Each row is where one point has got to under a steady rotation. How many ticks took it there?
The counts run from 0 to 729.
479 -54 9 310 41 41 11 -185 -165 -56 -230 -151 216 -167 81 469 282 206
 309 -44 22 26 -118 17 141 205 367 126 -321 -395 259 -42 -151 -37 -301
 -94 -167 219 171 -212 -300 7 155
345
-88 43 -117 -177 -121 112 -217 248 -419 -80 102 -175 202 -346 -464 299
 73 38 -173 12 206 157 -225 69 -107 80 96 -246 258 209 -35 321 87 -528
 55 -109 -182 129 -285 -426 -42 15 -70
575
177 -507 -203 346 64 43 -136 -150 -178 -94 62 84 -184 31 562 -184 172
 -20 -238 256 21 101 106 -110 394 186 73 108 -320 1 352 -109 1 288 -94
 318 133 236 203 -88 30 -216 -40
662
120 214 -168 -5 15 -161 -225 37 -197 -68 341 42 352 -97 -329 261 -100
 -237 -224 248 184 -169 -142 85 264 264 196 -170 -94 -12 491 140 -68 -54
 177 -197 -311 286 -262 -385 -32 -117 295
26
103 229 -26 -134 190 277 -9 -222 9 -208 -209 -24 -344 -414 127 182 -171
 88 112 -15 -329 -9 -604 78 56 -308 -86 -110 293 -89 -234 10 -507 321 70
 120 60 -152 16 96 -111 33 -127
619
289 -253 4 264 -196 113 342 -346 -109 -168 186 -108 344 -77 470 334 -37
 159 22 -33 -70 169 -502 -220 225 226 213 -14 14 -2 183 -228 -101 36 62
 -71 -23 359 281 0 19 -266 -104
273
-57 -580 -163 93 -111 83 238 33 -448 -77 309 -303 144 -98 233 99 96 179
 -111 -39 33 528 -146 -330 82 193 65 -34 218 120 6 207 132 -213 137 86
 -28 327 65 -252 10 -152 -285
456
-287 -59 -179 100 -134 224 -107 82 -453 -344 68 -101 138 -142 -58 70 160
 88 -110 -72 -191 370 -276 67 18 51 37 -280 270 159 177 -34 123 -403 -31
 39 -366 304 51 -222 334 -298 -400
390
-119 -125 56 199 255 305 52 131 -234 -338 -95 -310 -519 -317 159 -131
 142 11 -42 -278 -317 262 -67 -89 175 -158 -114 71 397 49 -197 207 11 -9
 49 -210 -45 -247 -66 -127 2 415 -378
125
280 194 -166 119 363 -81 29 -96 -102 -136 132 -120 45 -130 -9 233 97
 -129 192 -62 -356 -44 -149 14 295 69 81 237 -91 -480 389 139 -366 491 4
 -86 -286 70 95 -258 -367 -8 235
412
-155 -154 105 210 -199 383 -321 136 -219 -260 -29 -13 -288 -272 130 -188
 79 -68 -558 -15 137 6 -54 102 173 19 -100 -128 94 542 -17 -51 278 -379
 -2 -126 108 -63 -78 -129 287 153 -345
317
35 -336 -234 -13 -24 21 45 330 -450 -13 304 -164 460 -166 -215 19 225
 -26 -339 -21 244 207 26 -187 116 347 59 9 91 246 199 293 186 -242 10
 -33 -25 328 -119 -425 -141 -148 82
583
5 -313 -168 269 -141 -52 -380 -81 -275 -79 398 8 -50 88 199 38 78 -215
 -361 268 184 55 137 53 366 248 116 39 -387 81 535 74 184 -83 137 40
 -160 280 4 -386 101 -120 -37
654
50 -80 -229 -212 153 186 -565 178 -263 89 -60 -22 -396 -363 -205 22 125
 -91 -286 150 145 -3 19 190 -35 -180 -145 151 -145 77 -77 425 -173 74
 -40 317 203 -195 -161 -396 -361 91 64
239
387 290 -39 -9 155 145 -379 -107 89 -4 -51 113 -117 -298 -61 200 17 -234
 -203 25 9 -386 -245 263 199 -58 -43 288 -327 -63 210 68 -376 378 -58 7
 145 -168 33 -204 -438 67 339
421
522 -55 67 269 231 80 13 -217 122 -83 -62 38 -182 -197 430 23 13 -99
 -120 35 -25 -280 -107 -79 444 87 62 284 -265 -126 194 -102 -279 531 -51
 -66 255 -81 85 12 -325 185 249
481
-59 -283 104 259 -245 366 -97 114 -233 -303 -41 -25 -68 -230 283 -163
 127 54 -490 -73 133 125 -132 -87 189 121 -9 -149 149 538 -10 -165 314
 -357 -57 -104 156 102 37 -44 314 14 -368
321
339 30 -149 126 -58 -99 -388 -230 -129 6 -238 149 11 -160 -7 342 34 82
 62 502 318 -171 -81 165 160 126 413 -320 -365 -208 266 -87 -166 -90
 -201 178 -113 298 -179 -150 -14 -154 237
160
-163 -14 -206 -25 373 197 -375 322 -333 -188 -300 -100 -540 -368 -220
 -236 255 -29 -104 31 -160 138 194 123 78 -192 -106 -64 198 -15 -82 330
 -65 14 -155 162 -82 -166 -238 -260 -56 189 -172
180
288 -72 -8 406 54 64 -173 -233 -152 -110 200 -170 -73 4 287 275 218 -145
 0 -132 -149 33 0 50 347 140 145 434 -431 -312 462 64 -64 163 -21 -162
 -195 65 307 -348 -262 117 15
472
-152 21 -89 79 187 395 -379 370 -333 -240 -218 -120 -362 -378 -188 -196
 346 -62 -278 -249 -161 98 74 165 23 -113 -187 117 139 197 -62 223 86
 -178 -213 -24 1 -230 -50 -301 -94 206 -246
185
280 -95 -110 448 394 -12 128 31 -103 -259 -60 13 17 -52 308 -236 282
 -105 -43 -32 -267 -66 173 -150 514 272 110 143 -136 -224 476 -128 -96
 453 -208 -77 -104 157 99 -61 -109 -9 149
537
-176 -72 70 167 -109 345 -420 152 -193 -275 -27 2 -422 -282 80 -197 35
 -138 -547 9 128 -38 -11 139 189 -53 -101 -148 105 479 6 12 243 -317 68
 -143 81 -154 -175 -153 274 215 -323
315
-80 -562 -130 16 -235 175 94 31 -463 -68 239 -236 127 -177 164 155 80
 185 -214 -1 136 468 -243 -196 -11 126 48 -77 199 291 -77 171 177 -392
 114 128 44 296 45 -268 40 -176 -332
453
-114 88 -116 -264 53 169 -228 -6 -74 -164 48 129 -343 -362 -27 -70 -325
 -92 -383 309 75 -100 -436 47 97 -183 -137 -377 383 367 -183 98 -241 82
 287 112 152 -51 -354 2 163 -30 -99
437
-150 -147 -397 -9 291 124 -373 -28 -269 -161 -113 110 -507 -169 163 -245
 100 -14 -100 272 -308 172 -52 119 168 -226 -144 -92 51 -101 98 79 -285
 348 -77 558 -39 44 25 -105 66 -241 -191
48
-34 -119 -88 -95 29 298 -156 329 -171 -174 -193 173 -52 -445 -71 -350 39
 -7 -569 110 212 -128 -155 -7 106 36 -136 -306 297 609 -145 -23 19 -99
 -98 133 347 17 -265 16 113 -56 -38
376
277 -310 -298 -47 310 -39 -199 78 -244 86 -432 84 -214 -318 -5 -54 170
 209 0 464 228 11 130 -59 86 47 190 -201 -82 -113 -55 179 -228 150 -298
 463 209 167 -249 -98 -220 -65 209
169
-252 -147 -100 1 135 261 -14 244 -210 -289 278 -104 -266 -252 118 -348
 -26 -202 -509 -146 -200 149 -171 -106 250 -44 -319 26 429 428 -29 158
 39 127 259 -84 88 -123 -110 -131 112 85 -282
253
161 -117 -84 373 64 13 -111 -179 -247 -154 297 -268 -76 60 240 278 193
 -128 78 -135 -225 195 14 15 330 125 132 340 -297 -359 477 120 -19 84 75
 -181 -357 123 243 -412 -186 90 -74
469
-31 -236 16 369 -25 127 341 -63 -279 -386 3 -142 133 -107 357 12 104 180
 0 -47 -203 318 -219 -248 259 204 189 -292 343 85 159 -229 123 -182 -17
 -151 -224 362 77 22 368 -125 -321
330
